In the rows, 128 means zero.
The rows of A fall into several groups, and each row is roughly a mix of its group's hidden directions.
A (107 x 11):
[[136 161 102 173 138 154 111  80 163 143 143]
 [166  96 111 144  78 131 137 157 167 156 140]
 [125 130  92 147 160  98 155  93 167 110  89]
 [133 107 120 141 180 110 180 112 144 171 139]
 [ 70 147  81 130  96 123 134 147 112 132 162]
 [151 141 121 132 182 117 147 109  96 150  74]
 [108 164 126 132 116  71  89 173 127 116 116]
 [126 187 129 111 176 163 161 107 131 134 120]
 [150 149 132 162 171  77 169 146 143 121 129]
 [115 128 138 130 110  74  95 120 117  73 161]
 [115 158 158 161 145 184 153 149 120  97 145]
 [109 132 142  88 128 101 177 143 108  81  99]
 [124 139 161 117 171 155 177 129 167 147 101]
 [133 134 149  66 176 130 163 134 131 139 100]
 [ 92 147 130  85  80 144 122 167 141 106 152]
 [134  75 101  87  94 152 128 104 150 152 146]
 [142 182 155 145 125 123 148 121 180 165 142]
 [116 122 108  73  96 148 116  81 105 100 138]
 [143 129 152 137 144 141 162 160 155  67 159]
 [ 67 136 130 105  87 142 138 155 107 101 103]
 [133 165 146 148 168 162 172 126 169 146 114]
 [141 102 147  80  99 171  99 159 101 134 137]
 [131 151 121 164 109 138  70 167 119  91 112]
 [106 134  91 188  98 151  98 103 136 110 127]
 [124 102 166 151  59 107 154 124 118 136 138]
 [166 123 112  82 126 139 165 109 175 159 120]
 [149 135  97 180 165 126 147 153 153 168 118]
 [ 99 135 107 142 101 176  87 170 117 155 117]
 [143  87  91  81 112 105 146  91 117 131 156]
 [156 147  89 100 163 162  86 114 128 118  97]
 [114 171 113 112 150 127 130 121 110  69  82]
 [112  81 105 125 118 137  97 162  85 168 113]
 [129  68 129 163  80 143 112 112 108 104 123]
 [124 114 166 108 117  88 136 149  73 103  96]
 [100 122 112 110 157 157  82 111 141  84 164]
 [108 177 169 146 150  88 136 141  92 121 108]
 [149 120 118 125  67 164 127  94 109 138  87]
 [170 155 139 112 164 100 174 133  87 131 137]
 [100 157  77 109 107 128 149 120 120 185 131]
 [133 118 104 198 142 149 138 126 143  98  91]
 [134 181 146 145  86 126 161 119 144 175 123]
 [120 120 102 167 110 169  84 171 121 152 115]
 [148 146 131 129 143  88 155 198 121 143 148]
 [151  92 129  95 114  98 130 178 109 118 172]
 [110  68 138 176  97 127 158 112 107 129 129]
 [ 90 185 127 123 164 124 160 153 107 141 102]
 [116 130 112 145 139  64 124 183 103 113 138]
 [162 178 142 124 125  93 149 150 110 132 179]
 [137 170 136 150 157  84 164 139 148  86 140]
 [155 130 137 106 194 150 153 142 141 152  93]
 [143  92 151 123 121 165 142 138  82 136 182]
 [108  99 142 138 134  86 154 194 130 122 151]
 [121 111 107  67 122 122  75  99 126 155 130]
 [101 122 166 123 107 117 148  95  69 112  99]
 [117  94 115  94  97 121 112 130  77 108 173]
 [ 89 108 145 109  58 146 138 120 121 108 150]
 [ 79 128  86 172 141 105 122 132  90 144 109]
 [ 72 143 126 124 180 135 111 134 103  86 134]
 [135 157 133 120 120  92 115 182 101 180 132]
 [132  79 149 148 123 106 169  91 142 155 162]
 [138 117 152 159 109  82 154 174 152 150 156]
 [132 155 123 185  98 133 158 144 121 166  92]
 [100 149  99 143 147 167 143 117 106  86  82]
 [151  99 130 116 114 164 147 129 154 195 145]
 [133 174 131 122 139 155 107  56 140 137 135]
 [120  95 108 111 120  94 116 182 120  78 144]
 [171  90 143 138 164 118 118  89 160 159 145]
 [151  89 163 125  93  84 170 127 127 153 137]
 [129 135 116  93  98 169 140 127 196 136 130]
 [127 181 109  88 106 148 119 171 163 137 136]
 [119 106 101 178  87 107 108  99 162 103 124]
 [124 185 127  95 131 137  81 149 156 106 152]
 [117 130 122 193 165 138 155 141 139 168 107]
 [163 119 147 160 133 117 150 201 132 141 125]
 [154 133 152 134 130 106 172  77 135 178 128]
 [184 107 136 148 130  67 134 125 140 123 158]
 [139 149 175  84 150 122 162 150  99 145 158]
 [135  99 107 101  87 144 100 174 156 104 152]
 [130 110  96  97 105 118  79 177 104 143 111]
 [164  63 102 134 151 130 147 109 113 144  97]
 [130 111 101 130 164 167 101  99 163 155  89]
 [145  83 141 138 125 143  97 121 188 145  93]
 [115 151 109 157 168 166 162 137 138 138  77]
 [127 135 130 134 125 170  80 120 120 183 168]
 [122 135 107 137 159  75 124 105 105  81  93]
 [120 112 104 171  67 100  97 128 142 110 141]
 [106 100 123  77 142 127 114  66 111 110 115]
 [129 176 117 109 131  92 164  86 158  99 127]
 [ 86 159 126 149  85 132 149 147  98  82 130]
 [125 159  97  89 119  98 113  73 161 128 133]
 [156 111 161  79 101 113 126  74 133 130 147]
 [146  88 128 124 130  99 114  86 189 149 125]
 [132  92 134  99 107 115 108 130  72 102 172]
 [137 112 158 164 121 154 103 120 127 171 183]
 [ 99 136 111  99 152 159 134 101 168 135  75]
 [148  90 143  99 126 113 113 160  98  72 150]
 [118 141 144 153 131 166 158 157  86 155 174]
 [111 172 125 113  99 145 162 131 158 113 183]
 [110 191 139 134  87 127 135 139 130 141 177]
 [146 111 155 109 115 144 136 190 127 102 176]
 [127  66 123 165 153 102 126 169 115 106 132]
 [ 82 162 117 107 134 157 146 130  85 118  85]
 [113  89  80 113 120 127 152 108  82 152 156]
 [161 170 151  92 139 110 117 118  81 153 102]
 [ 83 117 108 116 136 187 103 116 108 127  90]
 [147 114  95 193 122 147 113 151 116 131  87]
 [140 135 188 130 152 144 166 138 144 165 160]]

Here is one row of each group, with its name. Which group are the others in?
[102  75  82 140 120 159 131 125 132 172 116] | B
[115  71 113 166  95 117  95  96 136 106 125] | X
[ 90 164 139  63 138 139 138 111 100 113 115] | T

[100 100 134  96  96 153 129  95  82  98 105] | T
[ 74  86 154 150 110 121 137 125 103  93 155] | T
[108 111 112 145 121 166 126 149 105 199 122] | B
[116 161  91 157 104 150  83  91 131 138 156] | X
[140 110 150 177 143  79 125 100 166 109 146] | B
[128 148 159  79  87 119  95 127 144 101 163] | T
[183  96 153 104 154 164 144 146 121 150 105] | B
[ 98 128 146 125  83 161  78  86 129 121 143] | B
[170 110 179 128 117 118  90 112 147 172 127] | B
[131  92 156 149 101 130 107 170  84 139 164] | X
[104 122 149  74  98  97 146 150 170 142 111] | X
